In the data rows, 500 means zero.
Two rows play each game, the first against the second. How much does the first row win by? 10 is about a draw, 20 a big win and 0 a big loss. Wins can go round in a circle: one row can beat a second, the second a third and the third the first. Each row has two weighted sums of its numbers, A and B, taken from their middle values. A row wins by its A times the other's B, less its B times the other's A.
tensor([644, 484, 380, 367, 466, 445, 427, 499, 661, 432])
tensor([343, 266, 448, 328, 349, 260, 231, 480, 451, 451]) >> 2
tensor([504, 477, 487, 324, 469, 507, 463, 426, 421, 466])
tensor([625, 552, 608, 357, 554, 595, 588, 569, 541, 529]) >> 11
tensor([461, 474, 488, 408, 539, 530, 471, 469, 461, 503])
tensor([416, 254, 384, 628, 153, 411, 175, 217, 356, 164]) >> 12
tensor([535, 606, 468, 647, 677, 397, 645, 603, 436, 639])
tensor([684, 572, 618, 313, 613, 624, 616, 639, 602, 590]) >> 10
tensor([435, 394, 420, 382, 422, 465, 497, 397, 793, 333])
tensor([483, 402, 536, 302, 363, 519, 443, 485, 621, 347]) >> 8
tensor([511, 462, 500, 342, 468, 523, 464, 402, 476, 428])
tensor([583, 599, 489, 346, 642, 530, 774, 251, 690, 624]) >> 9
tensor([507, 510, 439, 313, 418, 471, 443, 401, 393, 484])
tensor([483, 545, 471, 400, 578, 478, 526, 479, 447, 574]) >> 8
tensor([635, 656, 594, 413, 644, 585, 628, 595, 566, 630])
tensor([473, 520, 388, 692, 626, 275, 669, 607, 359, 574]) >> 10
tensor([604, 615, 617, 448, 538, 601, 616, 542, 663, 627])
tensor([618, 538, 490, 310, 505, 585, 517, 555, 612, 535]) >> 11
tensor([407, 414, 393, 400, 413, 514, 348, 351, 357, 460])
tensor([511, 441, 613, 500, 519, 619, 564, 490, 575, 531]) >> 8
tensor([712, 690, 731, 640, 633, 825, 577, 564, 706, 699])
tensor([535, 510, 294, 314, 470, 416, 464, 655, 241, 428]) >> 12
tensor([303, 373, 351, 584, 349, 336, 422, 327, 415, 307])
tensor([591, 516, 503, 608, 551, 491, 524, 477, 558, 524]) >> 11
tensor([563, 586, 594, 381, 598, 595, 635, 606, 572, 566])
tensor([346, 271, 353, 402, 285, 419, 277, 255, 435, 184]) >> 8
tensor([518, 500, 591, 699, 490, 480, 521, 528, 479, 483])
tensor([451, 560, 470, 591, 534, 464, 524, 491, 464, 520]) >> 9
tensor([450, 423, 461, 398, 431, 388, 537, 403, 455, 326])
tensor([454, 461, 492, 499, 433, 642, 478, 519, 447, 565]) >> 10
tensor([478, 536, 443, 448, 511, 379, 544, 459, 588, 585])
tensor([514, 442, 471, 669, 431, 486, 456, 375, 423, 445]) >> 11
tensor([534, 461, 460, 384, 453, 540, 530, 455, 456, 436])
tensor([346, 374, 373, 374, 417, 411, 285, 438, 305, 376]) >> 8
tensor([471, 640, 535, 297, 519, 452, 547, 493, 810, 604])
tensor([394, 441, 502, 630, 448, 410, 532, 514, 372, 447]) >> 7
tensor([567, 583, 550, 581, 548, 512, 511, 542, 445, 581])
tensor([519, 545, 487, 702, 507, 418, 527, 569, 488, 536]) >> 10
tensor([597, 640, 539, 374, 521, 510, 425, 506, 696, 517])
tensor([532, 495, 482, 322, 568, 564, 569, 580, 653, 528]) >> 9
tensor([371, 515, 408, 632, 506, 370, 454, 430, 324, 609])
tensor([673, 613, 694, 544, 637, 674, 619, 628, 402, 635]) >> 6
tensor([435, 512, 417, 498, 582, 429, 525, 530, 521, 548])
tensor([516, 473, 572, 317, 461, 468, 481, 477, 487, 541]) >> 12
tensor([496, 541, 477, 302, 548, 486, 516, 487, 398, 517])
tensor([516, 519, 604, 297, 529, 513, 575, 641, 395, 570]) >> 8
tensor([426, 441, 514, 665, 426, 489, 425, 440, 322, 384])
tensor([566, 579, 429, 592, 554, 336, 501, 516, 352, 592]) >> 11
tensor([479, 417, 443, 499, 502, 278, 583, 507, 431, 435])
tensor([528, 556, 669, 633, 486, 406, 460, 352, 560, 456]) >> 8
tensor([454, 522, 473, 312, 487, 505, 475, 520, 543, 516])
tensor([455, 583, 464, 352, 585, 364, 554, 542, 447, 623]) >> 6
tensor([506, 499, 551, 367, 499, 502, 535, 523, 551, 478])
tensor([535, 497, 427, 315, 507, 324, 559, 504, 383, 552]) >> 9
tensor([518, 462, 540, 302, 511, 464, 468, 421, 458, 464])
tensor([656, 566, 585, 696, 593, 479, 616, 608, 616, 515]) >> 12
tensor([471, 408, 422, 364, 496, 340, 464, 354, 355, 452])
tensor([434, 600, 484, 627, 500, 493, 479, 500, 389, 519]) >> 11
tensor([549, 434, 468, 508, 448, 484, 364, 466, 473, 384])
tensor([419, 380, 462, 400, 421, 379, 417, 412, 357, 397]) >> 9
tensor([581, 503, 570, 360, 558, 582, 555, 613, 537, 546])
tensor([374, 351, 330, 509, 339, 349, 275, 188, 519, 240]) >> 10
tensor([380, 508, 424, 339, 491, 468, 464, 490, 452, 492])
tensor([601, 648, 710, 322, 685, 680, 645, 564, 563, 616]) >> 11
tensor([576, 573, 603, 469, 631, 603, 587, 559, 508, 603])
tensor([633, 546, 594, 671, 556, 561, 562, 593, 576, 523]) >> 9
tensor([588, 318, 564, 475, 392, 598, 472, 518, 882, 494])
tensor([584, 685, 540, 476, 636, 507, 605, 585, 434, 663]) >> 10
tensor([496, 582, 476, 466, 675, 661, 570, 533, 454, 653])
tensor([534, 674, 595, 632, 599, 548, 537, 506, 440, 646]) >> 10
tensor([514, 665, 461, 567, 527, 573, 494, 504, 705, 573])
tensor([604, 433, 574, 421, 492, 540, 545, 572, 625, 522]) >> 8
tensor([512, 550, 539, 670, 549, 494, 522, 544, 454, 539])
tensor([660, 507, 668, 370, 517, 640, 539, 572, 583, 557]) >> 10
tensor([589, 551, 631, 358, 636, 580, 595, 647, 600, 586])
tensor([528, 587, 604, 373, 541, 571, 553, 485, 485, 593]) >> 12
tensor([353, 301, 244, 569, 388, 259, 433, 344, 339, 370])
tensor([596, 622, 606, 417, 667, 612, 693, 612, 558, 679]) >> 11
tensor([552, 547, 625, 504, 436, 513, 494, 552, 613, 500])
tensor([478, 516, 549, 340, 502, 432, 544, 511, 490, 542]) >> 8
tensor([455, 311, 628, 666, 567, 738, 570, 527, 863, 364])
tensor([572, 609, 544, 662, 568, 501, 599, 572, 468, 599]) >> 13
tensor([683, 764, 639, 401, 724, 616, 714, 693, 598, 753])
tensor([532, 591, 616, 352, 493, 520, 554, 618, 694, 541]) >> 11
tensor([312, 365, 431, 668, 483, 535, 408, 251, 505, 382])
tensor([608, 341, 636, 311, 244,   0,   0, 324, 654,   0]) >> 1
tensor([445, 486, 484, 401, 493, 315, 539, 419, 357, 532])
tensor([666, 514, 608, 408, 531, 533, 583, 527, 407, 482]) >> 9
tensor([473, 451, 440, 457, 541, 501, 451, 529, 307, 509])
tensor([511, 525, 499, 321, 450, 506, 484, 458, 516, 437]) >> 10
tensor([572, 697, 551, 597, 642, 613, 652, 633, 636, 650])
tensor([436, 412, 466, 385, 427, 425, 421, 444, 399, 470]) >> 10
tensor([639, 426, 592, 678, 420, 495, 465, 503, 607, 399])
tensor([518, 571, 620, 548, 520, 707, 553, 647, 611, 577]) >> 11
tensor([479, 440, 415, 633, 394, 370, 433, 499, 567, 424])
tensor([534, 567, 477, 357, 591, 542, 494, 559, 588, 544]) >> 10
tensor([367, 438, 441, 506, 388, 492, 379, 375, 335, 445])
tensor([487, 496, 484, 472, 512, 511, 483, 497, 420, 491]) >> 11
tensor([604, 507, 568, 576, 520, 494, 532, 533, 461, 523])
tensor([552, 518, 542, 399, 523, 507, 458, 452, 490, 540]) >> 11
tensor([365, 432, 389, 362, 442, 394, 407, 439, 497, 442])
tensor([467, 448, 463, 359, 527, 531, 508, 582, 510, 530]) >> 7
tensor([499, 505, 450, 595, 514, 407, 530, 566, 423, 483])
tensor([570, 494, 567, 673, 560, 561, 517, 539, 583, 584]) >> 12
tensor([502, 133, 477, 414, 210, 421, 356, 365, 367, 201])
tensor([628, 578, 600, 355, 572, 519, 597, 680, 619, 631]) >> 12
tensor([504, 501, 408, 645, 615, 315, 558, 500, 362, 557])
tensor([503, 428, 567, 561, 511, 443, 536, 642, 843, 445]) >> 9
tensor([369, 600, 296, 694, 514, 344, 468, 399, 330, 564])
tensor([434, 458, 476, 690, 486, 433, 400, 420, 429, 491]) >> 10
tensor([410, 582, 429, 571, 493, 463, 553, 489, 404, 556])
tensor([510, 490, 445, 492, 542, 472, 504, 588, 559, 530]) >> 10
tensor([ 93, 148, 182, 700, 451,  57,   0, 288,   0, 189])
tensor([589, 551, 539, 608, 517, 510, 529, 571, 456, 536]) >> 10
tensor([870, 883, 785, 429, 793, 727, 849, 814, 660, 845])
tensor([602, 614, 566, 356, 561, 591, 574, 557, 565, 590]) >> 11
tensor([547, 584, 616, 591, 585, 547, 589, 514, 588, 571])
tensor([257, 373, 447, 475, 264, 284, 158, 206, 367, 383]) >> 8
tensor([543, 651, 567, 505, 587, 566, 579, 527, 527, 661])
tensor([391, 602, 472, 306, 544, 405, 505, 484, 446, 572]) >> 11
tensor([583, 614, 545, 301, 549, 484, 519, 551, 392, 586])
tensor([456, 505, 461, 562, 521, 580, 637, 585, 566, 536]) >> 8
tensor([778, 796, 702, 531, 714, 664, 666, 729, 665, 759])
tensor([633, 570, 585, 418, 516, 554, 606, 574, 675, 606]) >> 10
tensor([521, 526, 450, 352, 456, 494, 456, 511, 480, 466])
tensor([510, 503, 458, 467, 539, 551, 552, 506, 371, 492]) >> 12
tensor([531, 465, 408, 481, 478, 405, 402, 388, 404, 508])
tensor([452, 552, 476, 544, 511, 552, 476, 418, 519, 557]) >> 11
tensor([495, 543, 575, 561, 510, 658, 533, 519, 547, 484])
tensor([540, 525, 519, 607, 527, 494, 510, 524, 445, 498]) >> 11
tensor([564, 565, 652, 539, 643, 556, 576, 572, 402, 610])
tensor([602, 579, 557, 644, 595, 493, 589, 558, 559, 544]) >> 8
tensor([518, 521, 479, 470, 584, 398, 604, 565, 418, 550])
tensor([698, 603, 640, 637, 563, 612, 529, 557, 572, 601]) >> 9
tensor([510, 479, 537, 389, 576, 471, 530, 482, 569, 560])
tensor([603, 464, 555, 533, 521, 521, 545, 591, 469, 496]) >> 7
tensor([413, 439, 401, 661, 298, 368, 397, 388, 491, 404])
tensor([476, 325, 527, 462, 325, 202, 461, 583, 593, 341]) >> 8
tensor([488, 392, 405, 397, 487, 624, 505, 414, 474, 383])
tensor([501, 564, 469, 598, 514, 504, 445, 504, 568, 516]) >> 7
tensor([447, 427, 433, 635, 548, 508, 471, 451, 416, 435])
tensor([545, 530, 412, 572, 525, 300, 625, 523, 420, 616]) >> 16
